In the rows, 128 means zero.
Each path below is one point turned by a fixed rotation once a step. After each direction that follows a path, write how fast that rotation turns it, in degrees each step (0 if it stays still).
Each turn is a multiple of 5 degrees from 10 to 175, or 0.
Each row of a path follows its step; steps can be skipped.

step 1: [129 113 120 117 133 137 134 124 134 119 129 118 133 124 133 115 118 122
 130 109 132 133 119 133 128 131 135 126 133 131 123 128 132 124 134 138
 131 121 122 119 129 121 138 134 129 135 136 132 128 120 117 125 132 130
 127 129 128 122]
step 8: [139 144 138 125 140 126 121 128 123 118 122 127 128 124 117 121 132 135
 128 120 133 125 130 120 127 139 116 125 126 124 124 133 133 125 111 131
 131 136 125 126 134 121 119 129 122 138 114 136 127 125 124 128 126 124
 129 129 128 128]
step 10: [138 134 131 131 142 131 118 128 129 118 133 125 124 129 130 132 118 136
 130 132 137 136 138 115 126 118 133 123 126 124 134 123 132 127 124 139
 134 136 127 134 124 126 131 137 137 128 122 131 132 123 129 116 132 138
 114 126 121 121]
step 17: [123 125 118 120 125 132 133 131 131 121 125 128 131 134 127 110 118 132
 133 114 124 130 133 126 124 137 120 125 132 134 117 144 120 127 135 132
 122 133 127 127 136 123 125 131 134 124 145 138 129 124 121 123 128 134
 129 125 130 124]
step 18: [134 120 125 126 125 135 136 125 130 139 131 140 130 125 114 122 117 120
 128 132 126 126 127 135 119 121 131 133 135 128 117 131 128 138 130 117
 138 129 124 129 125 137 115 124 135 122 123 130 131 119 120 127 142 133
 126 126 128 115]
step 25: [131 128 142 128 138 118 128 144 128 116 124 131 120 127 126 130 127 133
 128 125 123 125 129 135 123 128 141 118 134 120 131 127 137 117 125 133
 128 123 127 129 121 127 136 123 129 126 137 126 137 120 124 127 120 128
 119 138 128 110]
step 26: [127 128 138 128 152 135 121 129 129 133 126 118 123 127 126 133 122 137
 123 126 136 127 137 127 115 127 111 125 130 121 124 133 135 123 131 137
 135 142 130 127 126 119 126 129 127 126 123 131 124 125 132 127 133 128
 118 127 120 126]
step 35: [141 140 130 119 125 137 131 128 119 121 124 132 121 130 122 112 130 129
 126 128 122 126 126 121 130 127 115 132 135 131 124 133 131 138 122 133
 129 128 126 113 142 123 116 132 127 129 135 142 126 124 132 122 124 132
 124 123 136 132]
step 36: [130 129 142 125 126 124 136 129 126 120 129 132 127 128 116 126 125 131
 135 129 114 134 115 132 121 125 132 130 131 114 126 128 128 135 128 112
 126 133 119 125 136 147 124 121 120 130 125 127 128 119 133 124 129 123
 129 127 125 115]
step 37: [138 139 123 128 140 134 127 123 120 123 133 124 122 127 130 121 116 132
 133 122 122 141 130 121 129 118 127 123 132 124 128 126 139 120 124 131
 130 122 132 129 138 121 132 126 127 135 117 127 133 110 131 130 119 132
 125 129 119 120]
Speeds:
[126 126 127 126 130 123 129 128 129 126 126 129 129 126 130 127 125 130
 128 127 127 131 130 128 126 128 127 126 129 132 127 127 128 128 127 126
 126 127 128 130 127 126 129 126 129 131 127 126 129 125 127 128 128 127
 128 127 130 127]  90
[128 128 126 130 128 128 127 126 128 128 128 125 126 130 130 129 126 129
 128 129 130 131 128 126 125 128 130 127 127 128 128 130 126 129 132 126
 126 130 132 131 127 127 131 127 127 127 127 130 129 128 131 128 125 129
 126 128 125 130]  65

step 3: [113 135 119 125 130 136 129 117 141 125 134 134 137 141 122 131 114 131
 128 138 129 131 127 132 132 127 139 115 133 127 120 132 123 126 119 128
 126 125 134 132 126 131 126 128 119 136 127 123 140 126 139 130 132 136
 120 127 133 129]
step 5: [117 116 132 127 128 132 125 134 140 134 129 134 123 138 135 129 119 130
 118 126 128 143 129 134 134 132 131 123 125 117 124 126 133 115 131 134
 123 128 128 144 127 137 134 130 115 123 125 117 127 124 140 130 130 133
 126 132 128 135]
step 6: [123 129 123 128 129 130 134 124 138 133 138 134 129 133 125 123 118 135
 128 122 134 133 138 123 123 132 135 126 126 126 125 136 133 128 127 135
 125 126 120 128 122 147 121 125 116 130 137 117 128 145 129 123 128 133
 112 124 129 135]
step 9: [137 127 138 128 131 119 130 128 132 129 131 132 122 126 126 126 126 132
 131 128 137 132 133 133 120 147 130 121 117 134 132 136 134 135 116 134
 123 128 127 124 121 137 131 119 119 123 137 136 133 132 126 126 135 129
 123 118 118 145]
step 13: [113 125 130 118 140 126 139 127 138 132 129 121 129 127 119 128 135 118
 123 139 136 136 119 136 130 123 129 124 125 126 127 122 125 124 123 123
 129 128 139 124 125 141 139 124 137 126 127 126 135 123 129 133 116 128
 130 133 115 139]
step 15: [124 120 112 124 138 132 139 130 138 121 129 123 129 142 116 124 127 119
 126 139 134 135 134 137 132 128 137 126 142 131 128 133 133 123 127 121
 122 133 139 124 129 128 130 124 127 132 130 116 131 135 128 124 135 137
 131 133 130 137]
step 27: [123 114 124 115 136 128 128 128 132 127 121 127 121 122 118 118 128 125
 123 133 128 129 133 132 133 137 134 130 131 136 133 131 132 133 127 123
 119 137 132 131 117 146 131 129 131 131 119 123 123 133 136 118 132 121
 131 134 120 143]
step 32: [121 128 126 119 139 123 136 129 134 122 123 138 127 133 128 135 137 122
 120 123 134 135 124 130 119 119 141 123 132 121 129 133 136 122 124 130
 119 132 145 137 130 125 137 121 122 129 135 129 142 121 130 135 121 134
 138 125 129 131]
step 36: [120 128 126 129 133 126 132 126 134 126 131 133 130 129 127 129 124 130
 130 124 125 135 130 113 145 142 133 116 129 135 133 142 130 120 129 129
 129 124 126 129 122 137 129 122 114 128 134 116 130 128 141 137 137 128
 119 132 117 129]
step 39: [129 124 130 116 129 124 130 126 127 132 133 131 130 116 128 126 119 140
 134 126 123 129 135 126 124 142 138 116 131 138 131 141 132 136 128 125
 115 135 129 121 117 136 124 138 124 134 131 123 135 132 133 132 128 120
 120 120 119 134]
Speeds:
[128 129 131 129 130 128 125 128 130 128 129 129 128 125 127 129 132 129
 128 128 128 126 126 129 130 126 127 125 126 126 129 130 127 128 125 126
 129 131 130 129 132 129 128 130 128 131 128 129 129 128 125 129 130 130
 128 125 130 129]  35
[127 130 127 126 125 129 128 127 129 126 128 130 131 127 123 128 129 125
 130 126 128 127 131 131 128 127 129 130 129 127 127 126 128 125 128 129
 130 129 130 132 127 126 127 130 129 127 127 126 131 129 128 127 129 128
 130 130 130 129]  25
[131 131 128 130 128 128 129 131 133 130 129 128 131 129 128 127 127 128
 129 129 127 127 130 128 124 127 128 129 130 129 130 129 128 131 126 129
 129 128 129 125 128 124 126 128 127 127 131 127 127 128 127 128 130 130
 127 127 127 130]  130
[126 130 131 128 127 127 128 126 126 128 130 127 130 124 130 128 128 129
 128 127 128 131 131 130 130 130 125 131 128 129 130 130 129 129 131 128
 130 130 127 129 128 129 127 128 124 126 132 129 130 129 128 129 128 128
 128 130 127 129]  25
